[[ 66 -76 -77 -74  75  75  74]
 [-67  76  77  74 -75 -75 -74]] ans = 76

[[ 25  -9   6 -12  38]
 [-32  36  15  -9  -3]
 [ 18   2   8  60 -16]] ans = 36

[[-62  14 -50  38  27]
 [-26  28  -7   5  -7]
 [-24  10 -18   9   0]] ans = 28

[[ 83 -69 -78  22 -18  -1  17]
 [ 14   1  23 -10  18 -24   9]
 [-31 -22   3 -23  -4 -12  12]] ans = 1

[[  4  61   9  27  -2  32]
 [ 49  36  13   3 -51  36]
 [ 28   8  50 -42 -15 -30]] ans = 36

[[-45 -52  65  31   7  12  -4]
 [ -4 -20  25  17  10  11 -14]
 [ 37  45 -47 -25  -4  -4   4]] ans = -20

[[ 27  19 -47  28  29]
 [ 11   3 -35 -55 -64]
 [ 55  27 -32   5   3]] ans = 3

[[-25 -11 -42 -26   1  -1  -6]
 [ 25  37  55 -27  12  38  65]
 [-22   6 -26  -2 -21 -22 -39]] ans = 37

[[-30  50 -45 -29 -57]
 [ 71 -62  59  47  57]] ans = -62

[[ 24  38  -6  21]
 [ 11   3 -83   1]] ans = 3
---
Input: [198 674 499 962 110 755]
Output: 674
Input: [639 853 325 299 657 654 149]
Output: 853
Input: [ 39  93  97 195 219]
Output: 93
Input: [8555 2744 8649 9909 9531 2462 2800]
Output: 2744
Input: [3017 2194 2577 9667 8646 9791 9544]
Output: 2194
Input: [7229 3390 2523 2900 7750]
Output: 3390
Input: [827 441 219 743 119 786  24]
Output: 441
---
-29, -30, -18, 24, -3, 44, 64 >> -18

-68, -3, 83, -37, -64 >> -37

19, 31, 27, -13, -35, -10, -61
53, -6, 68, 50, -19, -10, 15
>> -19

-64, -74, 3, -82, 0 >> -64

-53, 8, 62, -35, 25 >> 8

-12, 46, -60, -83, -46, 13 >> -46

-4, -19, 60, -15, -39, 31, -1 >> -15

-44, -7, 80, 50 >> 50

25, -23, 66, 5, 22, 21, 50 >> 21

-82, 78, -16, 14 >> 14
---
[[72, 68, 39, -40], [43, 68, 26, -46]]
26
[[-3, -1, -1, 4], [12, 3, 3, -12], [-21, -18, -41, -72]]
-21
[25, 73, 17, 60, 26, -24, 45]
25
[24, 61, 33, 34, 70, 56, 61]
34
[64, -57, -56, -78, 47, -75]
-57
[7, -3, -61, 26, -20]
-3
---
[750, 67, 772, 470, 826] 826, 750
[[13, -32, 4, -21, 47], [4, -31, 48, 45, -7]] 47, 4
[0, 41, 57, 95] 95, 0
[11, 26, -26, 16] 16, 11
[[938, 421, 805, 105], [468, 581, 884, 26], [824, 383, 874, 21]] 105, 824
[[139, 194, 194, 171], [49, 63, 63, 69]] 171, 49
---
13	10	9	21	5
-3	32	-4	-2	-6
-23	66	-8	-22	-14
result: 5, -23

-27	26	11	-65	-57	14	-22
9	-25	-17	15	70	-21	7
-1	3	5	21	-39	12	4
result: -22, -1

0	14	12	-7	-27	-2
-8	-59	-53	17	77	-12
result: -2, -8

-69	-2	-3	7	-18 result: -18, -69

-35	78	39	-5 result: -5, -35

-25	46	48	19	65 result: 65, -25

8	-1	-20	16
-8	2	6	75
result: 16, -8
---
-11, -10, -18, 0, 15, 20
-18, -43, -21, 9, 58, 46
-15, -30, -9, 9, 70, 13
==> -11

-34, 37, -18, 11, 29
-42, 10, 34, -1, -28
65, -42, -12, -10, -3
==> -34

43, 42, 14, -31
-15, -28, 70, -54
-57, -51, 35, -18
==> 43

51, 52, 18, 23, -9, 0
0, 10, 6, 62, -38, 1
47, 52, 18, 31, -16, 18
==> 51

-22, 1, -10, -67, 32
-23, 11, -16, 32, 34
-19, -1, 0, 39, -7
==> -22

-7, 10, -12, -15, -7, 3, 10
64, -18, 73, 57, 60, -18, -18
57, -17, 62, 21, 58, -18, -18
==> -7

34, -25, -4, 52, 82
34, -32, -24, -6, -75
-37, 38, -11, -11, 13
==> 34

3, 9, 9, 3, 9
-37, 45, 43, -40, 45
67, -47, -45, 71, -47
==> 3

-1, 15, -10, -1, 9
-36, -17, -76, -24, 8
-21, -24, -27, -9, 14
==> -1

-21, 41, 39, -21, 40, -22, -24
42, -34, -33, 43, -33, 43, 47
59, -54, -52, 60, -52, 60, 65
==> -21
---
[[ 567  973 -191 -530  -25  225]
 [ 892  404   80 -631  -23  193]
 [ 585  417   77 -577 -267  328]] Out: -631

[[215 147 117 194 162]
 [246 205  57 202 212]] Out: 117

[[25 87 86 85 14 16]
 [49 53 52 52 49 49]] Out: 85

[[347 913 565 499 232 674 385]
 [868 747 398 396 312 282 611]] Out: 232

[[5 1 3 4 1]
 [1 5 5 2 4]
 [1 5 2 1 7]] Out: 5

[[-11  48  20 -26]
 [-15 -27  24  17]] Out: 48

[[-495  593  581  539 -522  609]
 [-223  270  261  240 -227  275]
 [-485  576  567  510 -499  582]] Out: 240
---
[[-40  -1  46 -30   8]
 [-25 -25 -19  75  36]
 [ 55  68   0  17   4]] -> -1

[[ -3  -3  -3   3   3]
 [ 71  70  68 -70 -67]
 [-19 -18 -18  19  18]] -> -3

[[ 70  69  67 -69 -66 -70]
 [ 19  18  18 -19 -18 -19]
 [-52 -51 -49  51  49  52]] -> 69

[[ 76 -40 -25 -22  38  46  -4]
 [  9   1  48 -37  14   5  28]
 [ 24 -19  36 -37  20  20  10]] -> -40

[[-82  27  13   5  56  27 -24]
 [-25   2  13   5  17  38 -39]
 [-22  -7 -35  -1  17  25 -24]] -> 27

[[  2 -51 -47 -31]
 [ 36 -44 -53 -34]
 [ 23 -72 -54 -49]] -> -51

[[-50 -23 -12  63  28  11]
 [ 32 -45 -13  61 -41 -54]
 [-61 -42  18  55 -59 -20]] -> -23
---
11, 16, -1, 58, 17, 63, -30
-28, -39, 44, 13, 2, -34, -63
ans = 16

-58, 79, 3, 23, -21, -21, 11
-66, 43, 7, 53, 79, -54, -85
ans = 79

-50, 34, -55, 35, 43
-54, 70, -42, -46, -47
ans = 34

-14, 51, 36, 23
-32, 60, 44, 56
ans = 51

-60, -65, -44, 0, -57, 7, -4
-72, -62, -41, 3, -20, 13, 14
ans = -65

-56, 5, 40, 36, 76, -16
2, -16, 66, -8, 42, -56
ans = 5

-42, -27, 12, -51
25, -33, 4, 68
ans = -27
